Named moves come first, each a turn or a mirror and shown by rows before and after it. Which of them, in which order, take the first row of each pair that follows to the second? Write the first one first, as in the answered first pair.
S:
[ 28  13  23 -27 -34 -32   3  18 -22 -14  16  30 -20 -31  17   2] -> [ 35  18   2 -16  -3 -16  19   0 -42  -5  13  31 -31 -11  31 -17]
[ 25  25   2 -10 -14  -9  27   1  -5  10   4   7 -12 -15  15 -25] -> [ 24  22   7  -5 -24 -10  21  10  -2  11   8   2  -5 -20  16 -20]
[-40 -31  21  19 -31   0 -47  -3  20   4  -1   1  -7  12 -27  37] -> [-36 -24 -23  36  10  34 -28 -21 -11  14   1   3 -30  35   9  17]
[ 12 -17  17 -14  24 -35 -22  23   7 -30 -18   6  36   2  11  -5] -> [ 11 -16  -7  -3  50 -17  -8  20 -11 -25 -16   8  24  15  25 -18]
Y:
[-28   7 -28   7   4  11  10   1   6  -3  12  -5 -10  19  12  23] -> [-19   4 -17   2  19  13  28  -9   2 -24  -2  -9  15  15  10  -1]
[ 14  25 -14   3   0   8  15   3 -17  15  18   8 -29  11  20 -16] -> [ 19  23  -1  -8   4  -2  26  -1 -14   0   6   3  -4   9   8 -35]
[ 36  18 -15  18 -16   1  34  53 -15  -5   7   1  -6  26  18 -29] -> [ 40  18  -2  15 -23 -10  38  55  -5  -8   5   1   5  16   5 -29]
E:
[ 18   8  -1  -4  20   7  25 -16  -5  18  -4  -4  -8  15  44   5] -> [-11 -25  12   3  23   2  -6 -23   6  13 -16 -17  18  18  28  26]
[ 13  15   8  -1  -5  -1   5   3  -1  -3   0  10 -12 -11  -4  17] -> [ 6 10  1  4 15  8 15 -3 -4 -4 -6  3  1 -2 11  3]
[  5   8 -14   0 -13 -11  -5  14  -3  10  13  14 -11  -6  -1   6] -> [ -4   3 -22   6  18   4   8   2 -14   5   4  11  -4   7  13  -5]
[ -2 -24  13  12 -12   8  18   1  -4 -20   4  -5 -22 -10  -8  -2] -> [  0 -19  14  18 -13   9  16   1  -5 -16   4  -5 -26 -11  -6  -4]

Between the rows of a pair lie 2 to 3 moves.
[-16  16 -13  11   7  44 -13  26 -12  16  -2  20 -28 -13  30   7] -> [  8  35  -5 -10   1  37   9  28 -14   6  -1  21 -25 -22  28 -14] -> S E
[  5  14 -41   4  -8  14 -19   0 -24  39  28   2 -55   5  20  21] -> [ 27  27 -47  -5  12  17  13 -11 -37  23  23  -6 -41   0  27 -17] -> S E
[-11   6 -13 -17 -21 -14 -30  24   5   6   4  -6 -13  -7 -20  49] -> [ 30  36 -31 -26  16  -1  27   6 -21  -7  -2  -9 -13  -3   8 -16] -> E Y
[-14 -24  45  -3  -2 -13 -16 -10  30 -15  -4 -36  57   6 -30   5] -> [ 39  45 -17  -6  16  16  36 -11 -22  20  26 -15 -27  14  27 -35] -> E S
[ 38  30  13 -16   1 -12  38  10   5  -7  21   0  -7   0 -10 -25] -> [-18 -20  14  11  -7 -14 -28   7  32  10  18  -3 -11   7 -28  45] -> E E Y
[-14   4 -24   9  -4   3 -18   0 -13  24  18  18 -53   7  17  24] -> [-31 -25 -24  22  38  22 -15 -17 -14   5 -10  -1 -10  22  20   4] -> S E E
[ 38  31   1 -29 -10  -2  38  -1   4   4  10  -6 -12 -16 -15 -28] -> [ 31  28  19 -31 -29 -11  20   5  16  -2  17  -8  -7 -26 -29  -4] -> E E E
[  7  11 -11  -6   4   7  18   0 -15   8   1   3 -17   9  16  -9] -> [-11  -7  10  -3 -14 -10 -14   4   6   4  -5   0 -10  -1  -8  26] -> E E
[  8   7  -4  -4   3   0  29  -4 -18   3 -13   4   9   5  10 -37] -> [-24 -19 -27  20   8   7   2  -8 -14  13 -15  -1   4  15   5 -12] -> E Y S
[  8  -5   9 -16  -3 -10   4  -3  20  -8  -6 -15  22 -18 -14 -17] -> [-14 -14 -20   7  12  13 -15  -6  12  17   3  -9  -3   9  -1  14] -> Y S E
[ -2 -12 -33   8  30  16  11  -2 -30  -8 -16  -7   4  29  12 -12] -> [ 22  11 -33  -4  14   8  23  10 -35   1  -6   9 -12  18  21 -17] -> E E E
[ 22  31  11  -3 -35 -16   6  14  -3  11  24   6 -25 -28  -8  -2] -> [ 12   2  35  -5 -24 -21   4   5  10 -14   2 -11  23 -24 -24 -13] -> E S
[ 12  14 -27  22   6  -8  -9   5 -17  38  18   5 -54  -3  25  22] -> [ -4 -23  25   8 -20 -36 -36  10  18  12   5 -13  -4 -22 -21  43] -> E S
[-37  -8 -19  18   2  20 -21   0   9  27  -3   4 -27   7   6  16] -> [ -4   7 -11  12  33  21  23 -10 -14   5 -13  -2   2  12  17 -37] -> E E Y
[ 21  24  -8   4 -40 -48  14  12  19  26  66 -23 -30   2  -1  57] -> [ 20 -15 -20  14  52 -13  53 -25   3 -24  22 -55  49  34  16 -21] -> S E Y
[-25  -8 -15   6  38  20  51  -9 -10  -4  33  -4  30  24   4 -46] -> [-63 -36   5  10 -16   4 -13   0  27  12  44   3  16  17 -21  28] -> E Y
[-21  -6  -8  -9  -8 -12   2  23  -3  22  10  -5 -20  -1 -21  23] -> [ -9   9   7 -17 -21 -20  10  28  -3  15  12   0 -17 -10 -29  11] -> E S
[-31 -16 -34  23   6  13 -29  -8 -14  32   7  22 -37  21  16  48] -> [ 46  34  28 -31 -42 -33  22  11  -1  -9  11  24   3 -32 -13 -10] -> Y S E
